One vector is turned by the same rotation once a step. Each row is the vector after some number of steps, and that number follows the row.
The counts run from 0 to 713.
[138,140,150,128,104,107,140,123,92,157,114,107,135,113,111,146,184,141,117,131,148,127,133,113,107,122,84,79,133,170,92,150,122,102,115,170,130,64,130,112,76,104,108,195,125,105,101,141,135,169,165,136,144,75,99,89,140,80,101,179,200,161,106,102,99] | 119
[130,142,142,98,107,166,132,116,101,147,150,111,165,140,97,182,169,172,214,155,110,101,107,140,124,107,103,81,119,117,92,154,113,112,121,194,136,78,92,144,96,135,99,156,150,121,121,148,139,147,160,132,104,74,89,141,163,99,103,176,164,183,139,93,93] | 623
[157,140,149,110,106,135,125,134,106,156,139,113,124,107,100,177,166,157,169,135,137,70,123,132,111,100,114,77,124,145,92,107,91,112,110,178,131,43,117,161,100,105,124,176,146,110,84,134,131,160,159,129,132,56,113,124,164,90,88,161,168,189,126,112,86] | 708
[117,147,143,117,77,123,160,95,106,145,117,122,173,139,111,141,170,168,157,135,134,143,143,123,116,134,98,89,106,165,119,165,123,112,147,186,128,81,97,94,74,134,110,175,125,104,108,153,159,152,167,123,122,91,82,99,149,78,107,206,192,173,125,112,115] | 265
[129,145,142,120,99,134,129,140,106,141,139,138,128,103,105,130,179,162,166,118,130,80,159,133,110,119,101,88,103,168,124,106,103,126,107,161,120,44,104,144,111,91,142,175,126,102,71,129,165,169,172,141,150,65,117,135,151,79,90,191,166,188,127,128,112] | 159
[142,118,135,123,96,92,126,92,141,169,134,95,185,139,122,138,199,153,144,144,139,95,92,99,103,112,100,77,116,166,120,118,145,165,118,137,132,69,94,139,105,92,107,166,115,95,96,137,159,157,188,99,113,79,99,82,148,73,98,159,141,157,150,84,96] | 63
[158,153,150,147,101,129,108,102,108,154,121,89,168,129,125,155,184,161,174,159,134,76,91,125,104,107,94,87,127,125,150,104,118,141,98,149,143,67,92,153,105,114,152,165,116,117,117,138,161,182,179,104,86,85,98,147,145,106,115,148,146,160,115,81,70] | 652
[156,183,153,124,91,156,111,125,122,127,112,123,138,101,88,159,163,178,187,148,108,95,132,127,122,112,99,71,131,115,136,105,113,100,128,180,115,49,105,130,102,114,153,169,128,113,96,138,157,181,175,126,92,82,126,141,134,95,115,190,156,177,119,129,103] | 621
[174,157,172,146,87,110,122,109,93,159,75,82,144,108,104,171,164,156,126,135,159,90,133,110,118,113,80,74,138,124,114,142,118,96,136,176,137,71,125,115,77,115,130,188,112,100,116,134,115,165,168,102,98,96,99,107,120,103,111,167,193,166,97,96,78] | 343
[122,151,114,139,106,141,130,126,106,141,139,128,159,116,132,137,209,173,178,152,101,83,115,112,116,130,72,109,93,139,134,136,137,145,74,149,125,72,79,151,134,106,134,160,101,120,113,138,171,178,176,123,122,73,83,155,139,87,97,166,150,159,150,93,116] | 559
[143,140,152,124,98,129,115,95,123,172,118,79,187,146,120,168,178,162,185,157,145,84,83,119,106,102,108,82,127,127,129,128,133,157,128,171,138,80,97,141,92,123,114,161,120,99,120,146,139,158,192,98,86,94,103,108,127,107,113,146,152,161,148,71,77] | 684
[162,150,151,150,106,134,99,131,104,151,115,93,122,105,108,163,202,150,154,150,137,69,99,128,96,117,84,68,145,140,116,103,123,126,85,151,124,54,114,156,104,89,146,186,128,111,101,139,144,184,182,123,103,74,122,132,133,112,109,149,163,154,116,98,91] | 481
[127,159,128,126,98,115,136,123,127,141,111,140,141,93,99,125,194,155,129,129,125,122,129,120,109,147,82,66,104,169,124,102,131,124,117,142,93,52,98,111,83,104,134,171,111,100,73,134,165,174,179,134,124,78,107,107,144,63,104,201,169,160,128,135,125] | 581
[136,157,152,131,77,130,133,131,127,150,116,135,146,116,123,106,175,169,165,117,139,102,158,123,108,125,94,102,104,160,141,106,119,126,142,166,131,63,95,130,105,107,143,176,109,90,77,135,172,167,182,122,127,78,112,109,130,77,96,203,170,176,135,116,99] | 99
[137,134,138,125,105,130,106,111,125,167,117,83,152,119,106,175,202,155,155,148,135,88,76,118,99,111,70,63,134,142,98,121,149,148,108,166,126,68,115,158,95,100,121,170,140,111,112,135,120,165,193,113,101,100,99,101,127,124,115,154,166,149,146,78,92] | 513
[128,127,123,120,104,109,139,78,127,158,118,91,200,145,102,161,186,168,155,174,128,121,73,105,110,134,101,71,107,122,132,145,146,140,120,156,118,80,74,113,77,134,99,159,135,103,116,141,151,145,177,108,79,91,73,113,158,82,107,162,151,150,141,88,97] | 261
[118,137,129,113,97,119,163,123,104,168,130,111,141,119,102,139,177,147,138,119,134,108,137,126,128,124,92,84,105,175,92,152,115,132,125,174,122,73,110,121,82,112,105,182,126,91,82,136,134,135,153,139,152,74,87,87,150,77,80,197,187,184,136,114,122] | 609
[119,110,137,118,89,110,152,120,114,171,108,119,172,123,127,153,175,181,154,129,138,57,138,108,139,121,110,110,79,136,134,144,118,164,96,163,122,65,84,134,108,113,119,153,79,89,86,126,137,133,147,113,150,91,82,122,155,61,75,164,151,185,149,106,91] | 670
[156,142,156,141,88,91,123,95,121,172,95,79,174,126,123,148,196,141,127,153,150,102,102,105,98,122,88,74,129,151,138,113,146,129,125,151,126,71,111,125,80,109,137,179,117,89,111,134,150,170,188,92,96,88,98,93,134,95,115,155,164,148,117,79,83] | 289
[147,121,135,106,96,116,113,99,138,150,128,116,155,106,99,186,171,167,168,160,132,107,95,93,126,104,117,55,127,124,74,143,114,120,111,154,142,60,108,112,85,99,95,142,117,103,120,156,127,157,154,137,110,75,104,101,149,59,75,161,153,177,111,113,76] | 372
[129,151,147,138,79,104,119,96,145,167,101,128,176,122,126,127,190,172,148,128,133,119,128,84,109,132,68,98,118,161,137,132,156,142,137,162,119,83,86,123,107,105,129,178,97,95,105,149,175,174,191,112,103,102,105,86,117,85,100,200,162,156,133,102,106] | 494
[117,136,129,96,109,147,140,132,102,137,144,139,139,120,110,159,174,179,201,144,109,82,138,134,119,115,107,95,98,141,93,136,97,121,95,170,135,58,90,147,111,125,113,151,119,115,110,145,164,169,152,147,143,55,97,144,168,77,81,178,161,189,151,109,110] | 332
[149,165,153,140,94,147,123,139,69,143,107,109,125,113,111,161,172,171,170,133,143,80,155,136,122,118,81,97,128,121,111,152,107,90,103,191,151,77,119,133,102,122,145,193,119,122,119,137,134,167,166,124,123,84,97,144,124,106,104,170,189,182,115,92,84] | 79
[115,131,126,130,87,115,126,117,128,157,124,129,165,120,144,143,199,183,172,127,122,79,126,94,116,125,91,100,100,151,123,142,139,169,87,163,140,73,80,140,132,93,114,154,78,107,107,150,158,169,170,128,149,95,99,123,123,85,81,167,150,165,166,97,98] | 499
[140,140,135,109,105,117,121,105,109,139,113,123,134,96,99,175,175,160,136,149,128,134,116,103,120,119,93,63,128,142,65,160,114,97,116,166,129,61,121,89,80,108,105,170,127,110,115,146,130,157,149,143,114,79,86,106,158,70,91,177,185,169,108,124,102] | 146
[156,144,165,111,84,125,136,103,127,167,117,93,171,138,110,155,147,160,183,147,143,107,121,118,113,92,126,75,133,141,121,127,114,105,151,175,149,72,111,123,75,122,108,172,141,95,100,149,147,151,165,113,101,71,110,101,149,84,110,169,168,183,115,98,72] | 457
[135,122,122,126,119,112,118,104,105,161,125,94,156,111,105,191,208,159,140,165,129,90,71,119,113,119,84,64,128,129,82,139,130,142,78,141,121,61,102,135,103,109,107,146,119,115,123,132,125,162,167,120,103,90,89,117,161,92,102,134,160,160,130,87,87] | 314
[126,144,137,118,94,121,128,96,121,135,116,131,144,111,104,156,179,163,144,144,120,162,127,101,123,119,77,63,133,153,89,166,124,99,127,168,132,73,104,95,85,112,105,173,113,120,118,149,145,170,160,147,115,82,93,106,143,70,102,191,181,159,104,123,111] | 205
[139,119,143,101,89,114,135,98,147,168,146,107,170,141,117,166,168,158,189,147,137,108,96,110,101,96,132,69,130,154,94,128,124,140,140,172,150,72,102,132,83,113,97,158,142,95,114,161,135,156,172,118,110,67,107,82,147,84,90,163,153,168,137,83,88] | 458
[147,123,151,111,90,112,119,106,134,176,110,98,163,125,119,198,167,158,160,146,147,74,88,98,117,87,109,69,131,123,90,150,125,148,121,174,137,80,110,146,95,105,100,152,107,93,105,148,113,144,169,101,109,100,110,96,133,100,87,145,154,164,136,91,69] | 571
[136,118,138,116,89,89,140,86,122,165,125,106,186,149,132,148,180,171,152,162,139,121,107,103,124,122,123,100,107,146,128,156,129,142,118,151,149,82,83,117,90,136,112,147,115,104,117,157,157,160,161,108,111,84,72,101,158,69,92,156,160,169,132,76,77] | 234
[136,154,151,140,82,116,146,133,95,141,107,125,141,109,115,137,173,171,140,117,153,69,172,126,133,131,105,109,97,141,135,132,97,125,113,164,120,57,108,117,94,102,135,168,96,83,77,124,148,159,146,118,137,78,98,131,149,71,84,185,178,190,128,120,91] | 443
[131,152,142,120,80,129,152,105,128,142,112,137,163,115,103,130,152,183,171,142,122,113,156,116,134,140,107,98,93,133,139,131,114,107,133,170,111,63,85,103,84,124,129,158,103,95,92,141,183,158,160,125,118,89,95,133,147,52,102,207,155,181,124,133,99] | 298
